128 stands for zero in the data rows.
Here are some rows, each followed by its group. Groups can overlap.
[105, 103, 121, 129, 130, 115, 124, 134, 130, 151, 112, 145, 184, 170, 92, 111, 116, 145, 145, 131, 132, 132, 164, 144] Y
[116, 126, 146, 93, 119, 161, 116, 92, 145, 140, 154, 176, 107, 107, 132, 95, 146, 165, 128, 91, 88, 138, 127, 124] H
[147, 130, 96, 122, 156, 117, 141, 125, 121, 160, 149, 116, 138, 151, 136, 114, 160, 149, 137, 134, 118, 136, 129, 147] W
[129, 117, 108, 144, 135, 117, 138, 165, 143, 132, 106, 108, 133, 133, 126, 176, 114, 124, 130, 176, 143, 122, 87, 112] T
[116, 119, 87, 115, 151, 124, 155, 111, 124, 135, 148, 108, 134, 142, 145, 115, 156, 143, 133, 133, 115, 119, 120, 148] W
[150, 145, 155, 163, 85, 122, 133, 146, 125, 82, 99, 137, 126, 104, 111, 141, 104, 91, 86, 152, 156, 115, 120, 130] L
[113, 124, 135, 140, 142, 122, 110, 137, 142, 139, 111, 154, 144, 126, 104, 112, 113, 118, 138, 135, 129, 109, 153, 127] Y
[123, 110, 116, 159, 108, 84, 147, 153, 121, 152, 117, 94, 156, 151, 118, 119, 117, 121, 119, 138, 155, 132, 157, 164] G
[126, 163, 177, 134, 153, 139, 130, 106, 125, 117, 116, 127, 113, 141, 136, 165, 102, 129, 121, 132, 119, 123, 140, 91] I
[154, 146, 162, 166, 89, 123, 136, 140, 141, 62, 103, 144, 124, 100, 110, 137, 105, 84, 113, 146, 145, 116, 140, 96] L
[124, 126, 103, 144, 131, 137, 147, 170, 147, 113, 110, 107, 141, 128, 117, 189, 142, 121, 121, 181, 149, 109, 91, 113] T
[128, 154, 136, 132, 154, 159, 122, 102, 112, 105, 117, 123, 137, 109, 136, 143, 101, 131, 135, 133, 116, 110, 130, 112] I
[105, 116, 113, 125, 141, 128, 104, 131, 144, 118, 115, 139, 156, 174, 111, 103, 111, 108, 156, 124, 119, 117, 147, 138] Y
[151, 148, 121, 102, 102, 145, 116, 106, 133, 121, 154, 88, 110, 132, 158, 158, 155, 158, 148, 111, 105, 138, 0, 118] Q
[146, 164, 172, 139, 154, 134, 99, 107, 139, 109, 110, 132, 116, 133, 137, 165, 94, 126, 118, 133, 120, 108, 124, 105] I
[132, 118, 128, 72, 133, 179, 114, 93, 139, 133, 161, 186, 108, 100, 141, 100, 170, 148, 125, 68, 68, 132, 141, 118] H
[108, 123, 87, 115, 156, 121, 125, 127, 119, 130, 150, 116, 144, 143, 149, 117, 148, 144, 143, 129, 116, 131, 118, 133] W
[98, 150, 113, 100, 124, 170, 130, 94, 120, 124, 154, 109, 92, 144, 140, 156, 192, 161, 131, 108, 108, 147, 89, 123] Q
[115, 107, 122, 125, 133, 120, 97, 138, 133, 135, 119, 141, 161, 134, 107, 118, 127, 130, 151, 117, 139, 140, 146, 142] Y
[114, 126, 135, 72, 156, 168, 107, 70, 140, 146, 163, 168, 111, 117, 137, 84, 143, 153, 125, 69, 88, 130, 118, 132] H
[126, 123, 160, 136, 141, 113, 112, 129, 122, 123, 109, 159, 151, 139, 107, 97, 106, 104, 167, 129, 120, 91, 138, 127] Y
[122, 118, 86, 114, 162, 124, 148, 140, 145, 138, 156, 68, 141, 151, 141, 112, 146, 147, 132, 122, 116, 127, 115, 148] W
[127, 132, 135, 137, 145, 111, 108, 134, 132, 132, 129, 157, 161, 135, 107, 105, 113, 119, 160, 146, 119, 109, 156, 117] Y
[144, 97, 127, 156, 75, 94, 155, 152, 118, 151, 122, 126, 144, 115, 116, 122, 118, 115, 130, 146, 157, 131, 162, 166] G
[114, 158, 109, 123, 135, 132, 126, 142, 120, 149, 158, 103, 123, 147, 146, 125, 144, 149, 136, 131, 130, 107, 123, 129] W
[125, 91, 124, 159, 97, 82, 151, 148, 131, 152, 110, 117, 150, 152, 123, 127, 121, 118, 126, 131, 165, 161, 154, 167] G
[102, 144, 95, 120, 143, 115, 136, 129, 128, 146, 155, 102, 131, 161, 150, 132, 139, 134, 137, 127, 126, 133, 120, 137] W
[160, 126, 158, 162, 82, 126, 129, 146, 128, 82, 91, 137, 121, 97, 108, 132, 84, 91, 94, 144, 169, 122, 143, 118] L
[133, 120, 141, 84, 114, 187, 109, 96, 146, 142, 149, 185, 106, 128, 136, 105, 144, 135, 130, 72, 81, 138, 142, 120] H
[118, 134, 113, 119, 144, 122, 120, 135, 126, 148, 151, 110, 132, 142, 160, 99, 141, 132, 127, 118, 129, 126, 122, 147] W
[110, 131, 133, 133, 106, 119, 109, 133, 138, 132, 104, 153, 140, 128, 97, 119, 109, 111, 153, 138, 124, 119, 150, 125] Y
[104, 135, 99, 118, 159, 119, 152, 129, 137, 154, 162, 87, 126, 155, 164, 116, 149, 129, 125, 134, 136, 138, 117, 149] W
[132, 154, 104, 113, 128, 164, 132, 104, 112, 126, 160, 105, 103, 119, 154, 146, 166, 152, 125, 125, 103, 140, 103, 127] Q
[141, 119, 142, 97, 129, 168, 107, 93, 145, 128, 150, 154, 105, 103, 123, 110, 152, 145, 136, 83, 101, 128, 121, 123] H
[129, 142, 97, 118, 145, 118, 142, 136, 129, 153, 166, 96, 63, 154, 155, 113, 155, 152, 135, 132, 135, 121, 112, 134] W
[125, 123, 104, 151, 136, 129, 134, 167, 134, 107, 110, 113, 143, 123, 103, 157, 155, 113, 125, 179, 139, 91, 90, 132] T
[128, 106, 120, 150, 124, 117, 146, 172, 144, 108, 95, 108, 145, 132, 131, 187, 121, 117, 114, 174, 152, 119, 80, 103] T
[95, 114, 113, 125, 121, 132, 124, 137, 132, 143, 113, 122, 139, 94, 75, 112, 126, 139, 151, 128, 116, 133, 147, 122] Y
[111, 121, 112, 97, 133, 176, 123, 109, 127, 112, 144, 114, 97, 126, 202, 141, 164, 152, 135, 106, 108, 142, 94, 119] Q
[116, 191, 94, 118, 152, 128, 139, 132, 120, 142, 172, 95, 104, 153, 159, 101, 154, 134, 130, 118, 123, 140, 119, 138] W
[134, 145, 137, 91, 129, 158, 99, 92, 139, 125, 154, 150, 91, 119, 129, 105, 141, 144, 121, 93, 99, 138, 135, 99] H
[129, 126, 146, 99, 95, 154, 111, 115, 150, 157, 142, 169, 147, 107, 127, 118, 149, 149, 140, 92, 105, 145, 136, 120] H
[166, 127, 170, 165, 87, 116, 139, 148, 116, 71, 88, 137, 124, 88, 104, 134, 87, 66, 98, 153, 168, 107, 135, 102] L
[111, 129, 106, 96, 155, 159, 137, 106, 120, 120, 147, 99, 86, 135, 171, 152, 139, 146, 103, 113, 98, 158, 71, 123] Q
[103, 111, 116, 129, 105, 114, 114, 145, 135, 171, 113, 143, 152, 134, 94, 152, 134, 137, 167, 133, 124, 131, 128, 126] Y
[120, 129, 151, 97, 118, 157, 117, 92, 155, 142, 140, 152, 75, 111, 147, 120, 136, 159, 113, 72, 97, 155, 122, 101] H
[144, 159, 159, 133, 149, 121, 126, 114, 95, 110, 115, 135, 118, 131, 118, 153, 101, 126, 138, 135, 112, 120, 139, 106] I
[113, 128, 56, 122, 145, 110, 120, 133, 121, 132, 146, 98, 116, 177, 153, 110, 140, 129, 129, 136, 128, 115, 120, 144] W
[117, 110, 111, 140, 148, 116, 138, 171, 156, 105, 106, 94, 153, 116, 138, 179, 115, 129, 137, 160, 141, 122, 69, 132] T
[92, 118, 83, 111, 127, 121, 127, 127, 156, 156, 137, 127, 143, 137, 128, 118, 153, 141, 154, 129, 109, 137, 124, 142] W
[125, 118, 126, 126, 135, 120, 104, 128, 141, 129, 125, 146, 142, 125, 106, 120, 116, 139, 151, 119, 121, 129, 134, 130] Y
[81, 96, 105, 122, 145, 107, 120, 123, 141, 138, 113, 147, 169, 136, 106, 106, 102, 116, 154, 131, 114, 133, 132, 135] Y
[129, 133, 128, 105, 128, 169, 120, 102, 118, 114, 155, 117, 105, 124, 170, 142, 137, 144, 127, 117, 112, 148, 84, 121] Q
[109, 119, 85, 116, 136, 121, 134, 127, 116, 149, 151, 103, 160, 157, 137, 115, 168, 139, 145, 122, 133, 140, 122, 148] W
[131, 164, 166, 156, 154, 125, 118, 112, 131, 113, 114, 134, 110, 114, 113, 144, 83, 128, 124, 125, 123, 120, 148, 104] I
[119, 136, 122, 74, 134, 170, 111, 89, 136, 149, 163, 167, 106, 110, 168, 112, 158, 144, 126, 88, 79, 134, 141, 121] H
[130, 141, 145, 130, 144, 115, 118, 98, 116, 117, 88, 128, 131, 131, 121, 143, 83, 117, 139, 140, 115, 120, 121, 113] I
[151, 195, 168, 158, 101, 142, 114, 141, 97, 78, 92, 134, 115, 102, 99, 151, 106, 83, 100, 152, 166, 92, 132, 107] L
[108, 113, 95, 113, 147, 117, 125, 119, 114, 135, 149, 94, 125, 153, 145, 114, 125, 160, 143, 129, 123, 143, 109, 139] W
[131, 143, 100, 115, 139, 134, 144, 127, 129, 139, 166, 119, 126, 151, 168, 115, 160, 147, 137, 138, 120, 126, 122, 123] W
[130, 107, 125, 145, 90, 114, 137, 151, 118, 153, 120, 120, 155, 141, 108, 118, 122, 116, 130, 137, 169, 160, 152, 145] G
[135, 130, 112, 102, 146, 165, 124, 106, 121, 126, 155, 97, 82, 128, 171, 147, 141, 167, 121, 115, 118, 172, 92, 132] Q
[116, 158, 104, 112, 149, 163, 135, 102, 113, 127, 163, 104, 102, 117, 108, 135, 171, 142, 121, 137, 110, 122, 93, 112] Q
[124, 145, 100, 117, 142, 128, 124, 128, 124, 147, 162, 113, 123, 147, 156, 109, 153, 146, 144, 124, 128, 137, 128, 130] W
[164, 131, 171, 165, 96, 121, 139, 154, 141, 92, 102, 141, 127, 99, 112, 141, 98, 81, 100, 137, 176, 119, 122, 101] L
[138, 83, 121, 155, 103, 95, 151, 149, 111, 141, 112, 117, 135, 134, 114, 114, 110, 126, 111, 145, 160, 122, 149, 163] G
[131, 136, 120, 114, 143, 154, 132, 114, 152, 129, 155, 105, 102, 118, 154, 170, 149, 168, 115, 111, 111, 149, 93, 118] Q
[124, 140, 101, 114, 159, 134, 136, 130, 131, 134, 155, 116, 120, 146, 138, 112, 152, 144, 138, 132, 118, 112, 134, 135] W
[113, 159, 151, 134, 139, 139, 128, 100, 116, 114, 111, 128, 120, 117, 112, 136, 119, 126, 143, 131, 117, 120, 146, 101] I
[115, 109, 100, 142, 107, 121, 159, 163, 138, 124, 106, 104, 135, 129, 124, 169, 141, 128, 136, 166, 139, 122, 91, 133] T
[132, 129, 116, 147, 143, 106, 125, 167, 136, 128, 103, 98, 146, 131, 124, 190, 140, 119, 132, 177, 154, 102, 100, 120] T
[125, 144, 151, 143, 149, 113, 117, 102, 181, 117, 112, 157, 126, 137, 110, 147, 109, 129, 143, 142, 116, 129, 131, 111] I
[115, 110, 114, 135, 140, 106, 114, 132, 125, 138, 112, 153, 158, 140, 96, 95, 104, 101, 151, 126, 124, 108, 152, 136] Y
[132, 141, 127, 104, 127, 166, 133, 110, 128, 120, 170, 122, 88, 111, 161, 143, 166, 139, 124, 111, 115, 148, 95, 128] Q
[129, 125, 95, 126, 158, 134, 134, 126, 116, 133, 152, 90, 130, 150, 140, 99, 130, 149, 141, 123, 127, 118, 119, 137] W
[121, 86, 113, 153, 100, 89, 146, 156, 118, 149, 110, 106, 161, 157, 124, 117, 109, 114, 133, 151, 146, 135, 147, 149] G
[143, 120, 137, 161, 96, 80, 140, 157, 126, 159, 112, 132, 134, 138, 114, 125, 121, 121, 128, 142, 160, 150, 161, 136] G
[127, 124, 129, 157, 103, 89, 151, 154, 121, 152, 122, 124, 189, 152, 130, 121, 101, 105, 115, 146, 159, 144, 159, 161] G
[115, 138, 129, 84, 119, 159, 104, 90, 157, 142, 152, 161, 100, 114, 153, 113, 152, 159, 132, 77, 99, 152, 131, 124] H
[115, 148, 161, 138, 140, 133, 132, 104, 119, 119, 107, 131, 126, 137, 112, 162, 110, 130, 142, 127, 115, 120, 124, 111] I
[169, 138, 169, 158, 88, 120, 127, 181, 152, 77, 115, 143, 136, 86, 125, 140, 98, 54, 102, 134, 172, 98, 153, 121] L
[160, 131, 160, 156, 93, 131, 131, 135, 144, 73, 106, 128, 105, 91, 135, 147, 101, 106, 100, 138, 156, 117, 107, 107] L
[181, 113, 177, 159, 95, 123, 132, 155, 135, 83, 102, 140, 116, 88, 95, 146, 100, 80, 98, 137, 172, 100, 151, 105] L
[132, 111, 115, 146, 187, 84, 140, 150, 119, 149, 121, 120, 151, 141, 107, 117, 128, 110, 135, 135, 151, 141, 149, 149] G
[121, 133, 131, 84, 110, 158, 109, 91, 140, 139, 160, 159, 106, 121, 120, 113, 194, 142, 113, 68, 95, 142, 136, 131] H
[142, 109, 137, 151, 116, 91, 135, 151, 124, 152, 124, 131, 153, 164, 112, 119, 106, 107, 110, 145, 142, 132, 169, 147] G
[149, 138, 166, 158, 93, 110, 114, 168, 134, 78, 98, 141, 126, 110, 91, 120, 105, 59, 90, 145, 165, 93, 140, 106] L
[135, 114, 135, 153, 102, 92, 138, 152, 122, 157, 116, 134, 148, 139, 115, 119, 113, 106, 127, 140, 164, 135, 165, 139] G
[129, 140, 124, 102, 137, 155, 79, 110, 133, 119, 159, 118, 104, 109, 149, 138, 157, 158, 114, 117, 118, 131, 108, 112] Q
[107, 116, 122, 118, 134, 120, 114, 136, 136, 138, 114, 158, 147, 115, 104, 98, 131, 128, 135, 132, 118, 115, 143, 138] Y
Which 4 groups are nearest to each row below, nearest first, going by the distance to the group's nearest row?
[158, 113, 175, 158, 90, 124, 124, 146, 141, 67, 91, 137, 104, 102, 114, 147, 94, 67, 102, 135, 162, 100, 127, 120] L I Y T
Which 4 groups are nearest to each row below, nearest first, going by the average distance to the group's rows?
[144, 150, 166, 160, 113, 123, 121, 127, 115, 85, 92, 135, 113, 96, 104, 172, 84, 100, 96, 160, 152, 104, 129, 106] L I T Y
[115, 136, 94, 116, 165, 119, 134, 140, 123, 147, 165, 119, 142, 165, 142, 120, 155, 91, 148, 128, 120, 142, 126, 130] W Y G Q
[138, 115, 138, 157, 98, 94, 160, 166, 124, 157, 119, 112, 149, 150, 130, 125, 123, 125, 123, 142, 172, 142, 147, 157] G Y T W
Which 4 groups are nearest to each row below, nearest first, going by the distance to the centre of the group?
[124, 123, 113, 103, 122, 157, 139, 98, 111, 123, 154, 117, 97, 113, 153, 133, 162, 166, 131, 121, 95, 139, 99, 135] Q W H I
[129, 165, 156, 136, 155, 138, 115, 111, 121, 115, 109, 134, 141, 120, 110, 150, 114, 127, 114, 136, 110, 108, 137, 107] I Y L T
Which 3 groups are nearest to each row below, nearest first, going by the distance to the group's nearest row?
[126, 158, 107, 108, 133, 154, 132, 112, 119, 127, 158, 101, 119, 118, 158, 145, 164, 144, 124, 112, 115, 140, 106, 113] Q W H
[109, 141, 88, 123, 159, 121, 127, 127, 122, 158, 160, 89, 131, 160, 139, 116, 147, 148, 131, 129, 124, 121, 106, 139] W Q Y
[120, 151, 145, 85, 140, 159, 108, 103, 149, 155, 152, 180, 141, 115, 136, 91, 146, 171, 122, 67, 79, 143, 126, 127] H Q Y
[112, 109, 116, 136, 145, 135, 97, 121, 120, 132, 104, 152, 141, 132, 90, 98, 98, 102, 150, 118, 116, 85, 145, 146] Y I G
[131, 115, 132, 160, 100, 94, 155, 150, 124, 147, 120, 118, 153, 136, 123, 119, 125, 115, 125, 140, 154, 150, 143, 158] G Y T
[123, 153, 135, 103, 129, 164, 133, 102, 118, 128, 150, 109, 124, 125, 140, 144, 153, 174, 107, 115, 103, 122, 109, 120] Q W H
[104, 109, 138, 142, 146, 112, 102, 135, 155, 147, 107, 188, 145, 139, 107, 114, 96, 112, 148, 105, 123, 120, 129, 117] Y I G
Group L spreads out most along one direction. Which 3 other groups' directions of most spread are closest to that one, closest first?
I W T
Which 3 other groups have their centres nearest to the centre of group W, nearest first?
Q Y G
Which 3 groups are nearest to each row below, nearest first, going by the distance to the centre of the group?
[132, 138, 150, 137, 126, 137, 116, 98, 118, 109, 122, 140, 109, 113, 113, 141, 112, 134, 121, 142, 122, 117, 130, 117] I Y L
[119, 159, 153, 123, 153, 135, 102, 106, 132, 100, 115, 122, 111, 163, 126, 148, 103, 144, 117, 126, 104, 117, 133, 102] I Y Q
Which 3 other groups have their centres nearest to the centre of group Y, nearest first?
G I W
Group W spreads out most along one direction. Which 3 other groups' directions of most spread are closest to that one, closest first?
L Y I
Group G spreads out most along one direction. Which 3 other groups' directions of most spread are closest to that one, closest first?
H Y Q
Which 3 groups are nearest to each row below, nearest first, going by the average distance to the group's rows?
[139, 97, 131, 153, 95, 91, 127, 152, 112, 143, 122, 136, 150, 135, 103, 115, 115, 110, 117, 144, 155, 121, 154, 137] G Y L
[122, 130, 102, 116, 122, 119, 139, 131, 138, 157, 158, 102, 122, 152, 150, 110, 162, 165, 143, 131, 124, 134, 132, 146] W Q Y
[134, 161, 105, 101, 125, 165, 140, 110, 105, 124, 163, 114, 106, 113, 145, 158, 169, 163, 123, 112, 98, 130, 131, 117] Q W H
[116, 132, 91, 114, 150, 118, 132, 154, 140, 141, 166, 93, 141, 148, 167, 120, 151, 135, 114, 131, 118, 132, 114, 150] W Q T
[129, 101, 124, 141, 161, 127, 128, 173, 151, 107, 105, 85, 151, 135, 128, 180, 132, 126, 130, 169, 145, 112, 80, 121] T I W
[110, 121, 102, 117, 134, 127, 132, 122, 130, 148, 142, 178, 127, 145, 118, 100, 153, 135, 129, 123, 134, 133, 128, 138] Y W H
[126, 134, 103, 120, 143, 130, 144, 133, 136, 147, 160, 98, 124, 146, 165, 120, 142, 135, 127, 142, 124, 120, 136, 130] W Q Y
[149, 153, 151, 136, 135, 135, 139, 108, 107, 121, 113, 132, 115, 129, 127, 140, 119, 132, 125, 132, 120, 131, 135, 105] I Y W
[139, 98, 135, 154, 130, 92, 139, 150, 125, 151, 113, 119, 163, 97, 122, 114, 108, 118, 116, 139, 165, 133, 154, 152] G Y T
